In the rows, 128 means zero.
Families of rows that turns and mirrors carry onto each other, the same ones carrying the whole set onto itself: the rest of each named row's family, in list order
4 families of 8 rows
Lev: [108 118 138 130  85 158  87 139 130 111  98 149 156 123 136 155 121 117
  93 144 138 163]
damat: [114  90 126 123 112 122 155 105  94 162  80 140 112  91 141 130 110 132
 100 140 122 154]
pum: [ 95 106 129  93 163 105 144 147 109 143 136 153 114 126 125 115 119 108
 125 136 115 121]
das: [ 97 104 144 140  87 156  91 127 125 104 117 128 144 131 148 151 136 117
 106 151 136 165]
kinas: [104 111 145 145  85 167  93 129 130 103 104 147 159 120 149 144 123 128
 102 154 128 157]
bemad: [149 107 124 104 131 180  96 158 110 147 126 151 153 125 144 111 111 138
 105  97 139 113]
bol: [105 113 128 111 135 154 147 131  88 108  96 200 140 136 107 149 110 113
 116 135 119 119]
linir: [106 103 131  95 141 146 147 131  88 125 103 188 134 120 110 121 106 119
 116 130  94 108]
fas: [128  83 120 129 104 151 120 155 153 145 121 129 108 146 162 111 139 139
 114 159 149 155]
dufan: [143 130 138 133 152 173  77 129  94 120 106 157 152 130 115 135 115 139
 122 141 161 113]
kude: [113 108 128  83 146 111 139 167 117 138 125 141 118 117 115  98 127 114
 134 149 119 107]
sas: [127  98 119 135  89 161 110 150 143 124 106 134 113 139 150 120 142 137
 128 164 164 167]
doba: [ 94 108 136 116 149 157 140 125  87 104 128 181 136 138 104 139 119 106
 131 136 112 109]
rebid: [140 132 138 137 145 187  84 139 100 108 107 142 157 122 118 141 120 142
 131 132 145 109]
noku: [140  77 108 121  94 147 117 147 141 132 113 131 106 144 159 109 143 135
 128 167 140 144]
pepep: [115  93 115 130 121 125 150 111 108 164 105 114  86  97 139 145 126 123
 115 141 139 156]
fudan: [104 122 139 136 114 140 155 104  83 100  81 127 137  97 130 151 114 143
 124 154 145 145]
sezav: [125  79 126 129 114 129 151 125  99 177  96 120  98  88 131 125 127 117
 104 145 127 134]
zenam: [147  93 119 105 120 175 125 167 112 157 136 129 143 120 146 106 132 129
 111 102 149 101]
kiba: [129  81 111 129 103 156 103 139 144 133 136 134 107 149 171 120 129 129
 116 148 143 158]
rusu: [105 105 134  94 159 119 153 166 123 150 130 152 109 123 115 103 119 118
 124 146 124 115]
mutem: [102 123 138  95 159 122 145 168  99 131 113 162 117 124  99 112 129 116
 140 145 135 114]
tebis: [148 101 113 102 143 172 121 166 128 162 132 127 137 126 141 114 121 140
 112 102 143 110]
sog: [103 109 142 130 105 131 164 120  82 115  85 121 112 102 126 131 127 138
 124 163 160 153]
pubu: [107 123 140 125 111 131 151 104  81 103  90 136 139 105 135 141 105 144
 113 156 169 150]
Vibul: [ 97 114 146 121 143 154 141 130  88 104 106 192 148 126 114 140 112 120
 120 141 104 109]
Mil: [125  86 121 121 124 126 161 126 112 171  93 115  93  99 140 131 117 135
 101 141 129 148]
Rovi: [ 97 113 133 120 116 135 154  91  75 100 101 121 123  98 135 150 111 137
 115 143 137 143]
Rek: [141 124 135 128 148 186  86 156 105 128 117 141 148 130 108 117 135 135
 139 133 162 107]
Rami: [136 120 127 129 148 184  71 120 101 119 122 134 154 130 126 143 128 136
 127 123 142 111]
sigen: [141 110 117 102 148 171 115 163 111 147 148 129 128 132 142 127 128 131
 121  94 153 109]
soru: [119  95 130 124  77 161  85 133 135 125  98 138 153 124 158 131 129 132
  94 141 124 160]

The rest of the family of kinas: fas, rebid, fudan, rusu, tebis, Vibul, Mil
The rest of the family of dufan: Lev, bol, kude, noku, sezav, zenam, pubu
The rest of the family of doba: pum, das, pepep, kiba, Rovi, Rami, sigen

Families of rows that turns and mirrors carry onto each other, the same ones carrying the whole set onto itself: the rest of each named row's family, in list order
4 families of 8 rows
puda: [113 142  88 130 123 140 121 118 135 158 166 132  93 106 135 112]
rikir: [113 129  85 116 125  99 107  90 134 148 151 125 134 160 153 136]
zin: [142 102 116 109 146 139 131  91 132 133 123 162 117 113 120 145]
rol: [117 127  87 120 108 106 117  97 157 137 149 117 133 158 137 152]
pinit: [113 103 150 118 132 135 123 147  77 121 130 129 105  97 120 106]
bupam: [ 83 131 129 139 103 101 114 138 100 135 158  89 117 144 137 103]
Ter: [ 94 134  88 120 119 141 116 124 130 144 164 111 113  97 138  93]
Zeda: [ 95 146 134 145 151 121 127 108 113 150 112 131 131 135 154 124]
nis: [ 78 103 129 135  93  92 107 135 101 120 157 104 122 139 147 114]
Pof: [130 107 104  84  97 107 117 125 122 119 184 103 121 120 117 147]
tup: [103 136 111 157 140 124 115 112  94 135 101 137 135 135 151 122]
gib: [ 87 127 119 130  96 101 108 151 102 125 157  85 120 142 136 113]
Midem: [135  84 101  93  91 119 112 136 122 109 168 116 108 120 102 133]
lep: [114 140  88 136 121 144 125 123 120 151 166 130 101  99 127 100]
tutev: [145 107 111 108 148 147 133 115 140 141 138 166 127 120 115 126]
kenu: [107 104 137 121 131 129 124 172  98 121 123 138  97 101 117 125]
lan: [ 84 123 125 130  94  93 106 128  95 117 141  82 111 136 143 131]
Gake: [115  90 147 103 119  96 114 120 115 107 114 117 137 156 129 158]
Kero: [116 101 150 122 117 141 132 154  99 109 128 123 104  96 104 121]
kad: [100 123 131 155 145 132 122 118 113 140  95 145 116 135 141 111]
lorar: [123 126  94 118 125 103 104  86 130 144 136 117 129 170 150 141]
fumu: [152 127 107 103 148 148 132 107 133 139 122 143 115 115 111 144]
potub: [126  94 124  82 102 116 124 130 140 123 179 110 103 120 106 135]
kava: [112  93 131 106 124  87 133 111 106 108 111 129 136 145 107 159]
bar: [ 90 129 128 148 147 120 123 116 104 144  94 130 115 137 139 110]
Taza: [107 104 142 121 116 137 135 157 105 114 143 129 108  84 107 117]
Zusit: [136  96 147 117 122  99 123 119 104 115 115 135 124 158 119 165]
gov: [117  88 148 109 118  99 118 126 100 100 113 115 145 150 122 146]
nopaz: [146  99 106  98 138 139 126 105 135 123 122 158 119 112 119 154]
Dom: [123 126  99 118 110 111 115  70 136 137 156 109 141 153 140 133]
Nefer: [141 101 108  91  95 120 116 127 129 115 185 117 122 118 117 148]
muso: [118 137 105 132 118 153 107 132 128 150 169 119 102 111 150  98]

The rest of the family of Midem: rol, pinit, Ter, Zeda, tutev, lan, Zusit
The rest of the family of lorar: puda, bupam, Pof, kad, Taza, gov, nopaz
The rest of the family of Gake: rikir, zin, gib, lep, Kero, bar, Nefer

Families of rows that turns and mirrors carry onto each other, the same ones carrying the whole set onto itself: the rest of each named row's family, in list order
5 families of 8 rows
belak: [134 145 115 132 125 114 181 112 154 138 124 135 121  96 139 135 142 132
 133  94 123 106]
sesa: [ 88 131 134 141 109 109 159 113 126 107 142 157 131 147 115 123 142 159
 133  82 118 122]
paru: [134 119 113 141 141  94 184 115 146 140 122 108 134 129 143 147 163 141
 156 117 115 140]
moz: [ 61  99  97 107 166 123  87 137 150 139 154 134 117 145 132 159 141 139
 146 141 109 128]
zeruk: [134 157 108 118 127 108 157 120 154 140 124 136 104  84 129 141 127 129
 129  98 112 100]
Gos: [ 61 113  98 102 157 130  83 134 152 139 155 144 110 130 129 156 130 135
 134 132 110 114]
gadi: [ 65  84 109 126 159 135 124 122 148 136 155 136 143 158 148 150 161 145
 147 131 126 135]
nogo: [ 65 104 112 123 143 156 131 114 152 136 157 158 139 132 150 137 147 139
 128 108 137 106]
biz: [ 86 120 122 131 132  75 123 131 121 110 138 128 118 167 101 147 142 161
 154 116  92 151]
Ramo: [120 111 134 142 162 106 172 127 105 156 136  98 150 151 147 142 153 128
 137 118 133 104]
tese: [118 151 128 117 151 115 136 135 114 158 137 122 116 106 130 138 116 113
 111 106 126  65]
mor: [105 134 103 135 142 135  98 165 127 106 127 106 140 131 104 159 151  91
 118 145 115 142]
benap: [109 120 109 150 139 144 125 154 125 104 126 105 159 144 117 153 168  96
 122 140 126 149]
Mume: [109 124 114 153 133 154 134 148 126 104 128 112 164 137 121 145 167  97
 116 130 135 141]
bira: [ 85 151 125 121 113 100 119 126 130 110 141 159 103 127  98 133 117 151
 128  88 103 112]
Bupi: [ 84 146 119 117 121  85 105 135 129 111 140 147  98 137  91 142 119 153
 136 103  91 124]
Rit: [119 124 137 140 151 120 176 122 109 156 138 113 147 135 148 133 143 122
 124 105 141  87]
tif: [ 63  88 102 117 166 125 105 129 148 138 153 130 131 156 140 157 155 144
 150 140 115 137]
zupa: [136 130 117 140 131 108 191 109 150 139 124 125 133 114 145 138 156 139
 144 101 124 123]
badi: [ 86 144 131 130 105 111 142 118 129 108 142 163 117 133 107 124 127 153
 126  80 114 110]
dem: [116 136 118 111 171  84 113 151 109 160 135  95 108 128 121 158 121 116
 132 136 104  96]
Rolo: [ 85 133 119 121 130  76 107 137 124 111 138 134 103 152  94 149 129 156
 147 114  88 141]
zub: [131 147  98 112 146  78 129 136 150 143 121 112  93 102 118 160 129 131
 146 127  90 127]
Mumog: [118 140 134 130 147 123 161 125 112 157 139 124 132 116 140 131 130 117
 112  99 138  70]
rulur: [118 120 121 123 177  81 127 147 105 161 134  85 123 146 127 161 137 123
 143 142 108 111]
notib: [106 147 108 135 130 153 105 156 131 105 129 123 140 112 107 147 142  86
 103 127 125 121]
sipa: [107 125 105 144 143 136 109 162 124 106 125 101 149 141 109 158 161  94
 124 146 119 151]
gen: [ 88 113 129 141 127  85 145 122 121 109 140 132 132 171 110 138 152 165
 153 109 104 150]
Vin: [119 109 127 135 173  89 152 137 104 158 134  86 139 157 139 154 151 127
 145 135 119 115]
kaga: [133 132 100 120 152  74 141 134 147 143 119 100 105 120 123 164 145 136
 158 135  89 142]
saf: [108 132 114 151 126 161 133 147 128 104 129 123 158 126 119 141 159  92
 108 121 137 129]
fano: [131 157 102 111 135  94 136 130 154 141 123 126  93  86 120 151 123 127
 136 113  98 109]
Ges: [107 143 111 143 125 160 121 151 130 103 129 126 150 115 114 142 149  90
 103 120 133 120]
ziza: [105 145 102 132 136 144  95 163 129 106 127 115 135 118 103 155 144  88
 110 138 118 129]
Nimi: [ 61 120 102 105 149 143  95 128 154 138 157 156 113 117 134 147 128 132
 126 119 121 101]
Kub: [ 65  91 112 128 151 148 135 115 150 135 157 146 146 149 153 140 158 143
 137 117 135 121]
Zosu: [135 120 106 132 152  79 164 126 145 141 121  98 121 131 135 157 159 140
 161 131 101 149]
vuk: [ 88 118 132 145 118  99 159 114 123 107 140 143 137 163 117 129 152 164
 145  93 115 138]
tinav: [ 62 115 107 113 143 155 113 120 154 136 157 161 125 121 142 139 135 135
 123 108 131  99]
gova: [116 148 120 109 161  99 117 147 112 160 136 111 106 112 120 150 112 113
 120 121 112  79]

The rest of the family of Mumog: Ramo, tese, Rit, dem, rulur, Vin, gova
The rest of the family of ziza: mor, benap, Mume, notib, sipa, saf, Ges
The rest of the family of paru: belak, zeruk, zupa, zub, kaga, fano, Zosu
The rest of the family of vuk: sesa, biz, bira, Bupi, badi, Rolo, gen

Families of rows that turns and mirrors carry onto each other, the same ones carrying the whole set onto itself: the rest of each named row's family, in list order
5 families of 8 rows
Leg: [159 106 125 155 131 122 129 119 134  99 108 134 144  97 135 145 124 101
 150 122  99]
mos: [108 149 140 128 106 154  99 129 106 132 119  86 133 100 150 138 118 132
 127 125  83]
Vuki: [169 113 133 140 124 113 126 117 121 105 116 150 134 112 127 160 125  96
 152 117  98]
Fip: [111 106 147 131 126 167  93 120 121 113 131 129 167 102 126 158 101 142
 104 106 118]
zed: [119  93 140 115 150  99 100 134 150 137 134 146 114 135 140 110 100 167
 117 118 139]
rebo: [117 142 147 130 104 161 127 122 104 109 116 114 143  79 156 138 130 116
 126 140  86]
gik: [120 105 130 114 151 113  98 148 126 143 129 136 119 145 137 111  93 164
 101 131 144]
tilo: [126 133 117 112 132 101 132  91 132 134 140 145 102 140 126 108 154 131
 111 154 131]
Pel: [120 114 110 112 142 142 103 120 104 102 174 149 106 119 164 105 130 118
 164 116 141]
bonat: [148 127 142 152 122 118 124 127 130 104 140 146 147 102 150 164 140  99
 151 102 101]
vemib: [118 117 138  80 138 135 107 139 101 104 112 122 103 120 159  96 112 160
 114 155 135]
sop: [115 152 153 127  93 150 120 130  99 118 124  98 138  90 156 136 107 125
 162 116 103]
zufe: [111 141 119 117 119  86 124 113 139 131 144 133 103 139 148  99 163 150
 136 131 130]
Buvib: [116 116 178 120 124 158 102 118 122 114 132 132 166 115 111 152 104 153
 114 109 124]
daz: [125  94 101 107 143 131  98 123 113 104 146 152 110 119 172  93 145 115
 149 130 121]
Fam: [120 108 133 129 158 101  94 138 131 161 137 129 106 120 145 124  84 149
 123 117 132]
repev: [138 122 131 105 150 132 132 125  95  94 107 129 104 116 145 107 105 153
 121 171 139]
Zuge: [108 147 120 116 133 101 118  90 142 136 157 135 115 145 133 117 150 148
 129 159 118]
res: [112 146 155 124 102 147 111 123  97 132 118 107 126  95 156 138 110 129
 142 128  70]
rup: [163 121 134 139 122 127 123 109 138  92 131 150 158 127 130 158 123 110
 155 128  90]
bube: [109 111 115 126 135 125  98 114 107 108 170 159 103 108 161  96 142 122
 150 103 141]
novil: [106  95 151 125 119 162  95  91 126 118 139 135 161 112 104 151 109 144
 127 124 119]
moba: [144 165 161 137 101 131 131 131 121  89 150 117 125 120 130 144 132 151
 142  93 138]
mefe: [117 119 114 107 151 128  96 126  90 113 167 156  98 127 177 108 121 119
 143 108 118]
Puseb: [117 139 132 114 135  79 115 126 142 139 156 144 115 155 140 115 147 145
 134 140 133]
Risu: [118 118 116 113 137 119 114 124 117 109 162 156 114 115 167  83 147 113
 162 140 124]
nemag: [146 157 156 141  93 136 120 118 104 103 150 125 124 129 117 146 133 159
 125  90 138]
kaven: [139 157 160 137 100 134 132 128 132 109 139 127 141 133 119 167 135 153
 107 106 132]
Mivu: [115 108 144  91 143 133 140 114 110 112 112 141 103 125 146 110 111 144
 120 175 139]
lige: [120 101 150 122 127 163  92 103 146 103 149 132 164 129 106 159 114 142
 124 125 116]
vob: [133  96 143 147 125 154 101  96 126 108 122 125 175 110 111 143 105 147
 122 135 112]
mapir: [145 135 128 147 119 125 127 121 112 112 119 140 149 106 142 147 150  92
 149 104  88]
Rekiv: [ 98 137 146 115 124  98 123  96 149 135 142 146 106 138 136 117 148 153
 125 162 120]
duru: [136 121 118 102 137 135 128 125  93  92 102 141  96 120 144 105 125 140
 104 162 133]
meku: [147 153 164 152 105 121 137 121 132 116 138 138 144 125 113 147 138 144
 126  89 131]
Lef: [112 111 117  98 145 141 114 137  91 101 114 129 119 107 153  82 112 145
 121 156 138]
kesu: [116 131 153 117 113 178 107 127  96 120 113 118 149 101 150 141 121 115
 128 131  81]
Buf: [107 107 143 136 155 101  96 127 112 147 150 141 105 119 155 109 100 160
 121 104 142]
forob: [143 165 147 133  91 133 106 130 115 123 147 101 133 129 121 150 120 144
 125  88 131]
sumu: [113 102 142 114 154 107  88 150 122 146 129 143  99 127 156 131  85 146
 118 115 125]

The rest of the family of vob: tilo, sop, rup, mefe, Mivu, Buf, forob
The rest of the family of lige: Leg, mos, bube, moba, Rekiv, duru, sumu
The rest of the family of vemib: Fip, zed, rebo, bonat, zufe, daz, kaven

Families of rows that turns and mirrors carry onto each other, the same ones carrying the whole set onto itself: the rest of each named row's family, in list order
5 families of 4 rows
Pali: [180 137 153 108 149 127 138 112  99 102 101 138 141 149 112  79 154 144
 128]
kupo: [145 148 107 181 172 119 182 117 100 149 140 128 116 100 144  84 135 125
 148]
pid: [159 126 103 181 156 150 148 168 111 139 126 119 112  99 147 135 137 153
 144]
Zekan: [173 139 150 103 146 107 128 122 100 112  94 130 145 136 125  87 151 127
 115]
zanot: [158 142 106 188 173 131 184 131  98 142 148 129 109 105 144  86 117 132
 143]
Mefus: [163 107 103 185 152 148 142 165 107 127 117 121 103  98 149 117 134 153
 140]
virol: [162 124 111 187 160 140 140 163 121 128 133 119 102  98 149 128 135 156
 139]
sezo: [165 113 106 173 165 132 140 150 113 129 117 108  91 106 152 132 139 169
 138]
puzu: [187 157 144 111  95 130 145 117 106 119 112 156 121 134 105 115 138 135
 162]
Pemi: [161 127 112 184 169 126 184 130 102 139 144 124 112 102 145  76 109 142
 137]
Tud: [157 132 105 183 164 134 190 133  90 142 128 129 112 108 161  82 116 135
 146]
sinu: [179 157 136 122  93 125 145 105 112 133 103 149 117 132 110 124 149 135
 170]
vubu: [164 147 102 179 168 137 179 123 100 162 127 130 105  98 143  78 121 124
 142]
Leboz: [195 148 142 111  95 126 141 122 120 120 105 157 123 128 104 107 131 149
 158]
Kiris: [186 140 149 120 143 100 132 100  96 109 107 119 139 142 118  88 154 132
 111]
Nez: [172 148 138 105  98 121 160 114 102 124 105 152 106 130 104 110 145 142
 171]
Tevep: [171 148 157 109 146 122 146 111  92 112 107 130 151 157 112  96 151 139
 126]
Leben: [178 142 164 110 141 115 137 110 102 102 111 132 145 151 117  96 149 134
 121]
dati: [190 159 139 107 103 135 148 120 110 120  99 162 124 133 120 105 143 151
 168]
vez: [170 120 100 176 152 122 135 158 119 124 129 116  98  86 143 128 148 160
 138]

The rest of the family of Pemi: pid, Leboz, Tevep
The rest of the family of Zekan: sezo, vubu, Nez
The rest of the family of zanot: virol, puzu, Leben
The rest of the family of vez: kupo, sinu, Kiris

Families of rows that turns and mirrors carry onto each other, the same ones carrying the whole set onto itself: the rest of each named row's family, in list order
4 families of 8 rows
Vigu: [114 139 124 130 116 148 149 161 119 103 164 141]
Zil: [112 108 140 153 139 119 107 122 149 118 124 160]
nuvoz: [138 112 119 149 106 143 141 106 159 147 114 115]
bipe: [132 107 163 136 137 101 144 128 100 136 120 157]
pilel: [140 106 156 146 151  94 136 128 116 135 121 158]
Mova: [127 147 126 100  86 104 123 146 127 125 143 114]
Dap: [151 147 101 128 157 156 140 153 115 108 128 142]
Fuz: [141 161 109  99 148 113 106 134 128 126 113 118]
Mugal: [137 145 123 108  89  98 118 156 126 120 145 118]
Zosop: [156 114 149 142 126 128 167 121 114 161 114 124]
fima: [149 109 145 124 118 132 161 117 117 162 109 110]
loret: [133 103 152 146 148 100 144 133 103 137 130 160]
gedi: [153 165 108 107 144 110 108 142 120 125 113 119]
toru: [121 105 126 153 131 108 109 113 160 121 121 148]
nepo: [149 111 143 135 115 126 165 125 112 168 122 113]
Pevi: [115 109 120 157 144 114 105 117 151 122 122 156]
Dibi: [141 152 107 134 162 155 150 152 115 116 140 140]
repu: [130  97 152 139 145 102 133 123  96 139 129 155]
Tipog: [131 116 111 147 112 140 126 109 159 153 115 108]
katot: [116 150 127 104  93 102 130 147 114 119 149 118]
nizok: [149 103 145 132 125 132 153 121 107 168 123 110]
zoga: [129 112 120 149 115 151 120 108 152 154 121 109]
tasu: [145 163 106 109 161 106 114 141 124 128 122 117]
gedo: [135 128 117 128 103 145 151 166 121 102 159 140]
Mava: [126 146 113 105  98  90 121 144 130 122 147 113]
depek: [129 111 121 141 120 149 123 111 166 142 111 113]
bisi: [111 106 127 156 135 121 100 110 141 124 127 154]
mar: [136 161 108  94 145 110 117 135 117 126 119 106]
fek: [133 150 105 121 167 157 137 149 123 112 133 128]
fure: [124 135 114 130  98 139 158 155 121 109 165 137]
mir: [140 145 112 123 168 157 138 150 118 109 132 147]
gomip: [127 131 129 124 105 148 156 161 117 109 162 143]

The rest of the family of nizok: Dap, Mugal, gedi, repu, zoga, gedo, bisi
The rest of the family of mar: Vigu, nuvoz, pilel, Zosop, toru, katot, fek
The rest of the family of Pevi: Mova, Fuz, loret, nepo, Tipog, mir, gomip
The rest of the family of Mava: Zil, bipe, fima, Dibi, tasu, depek, fure

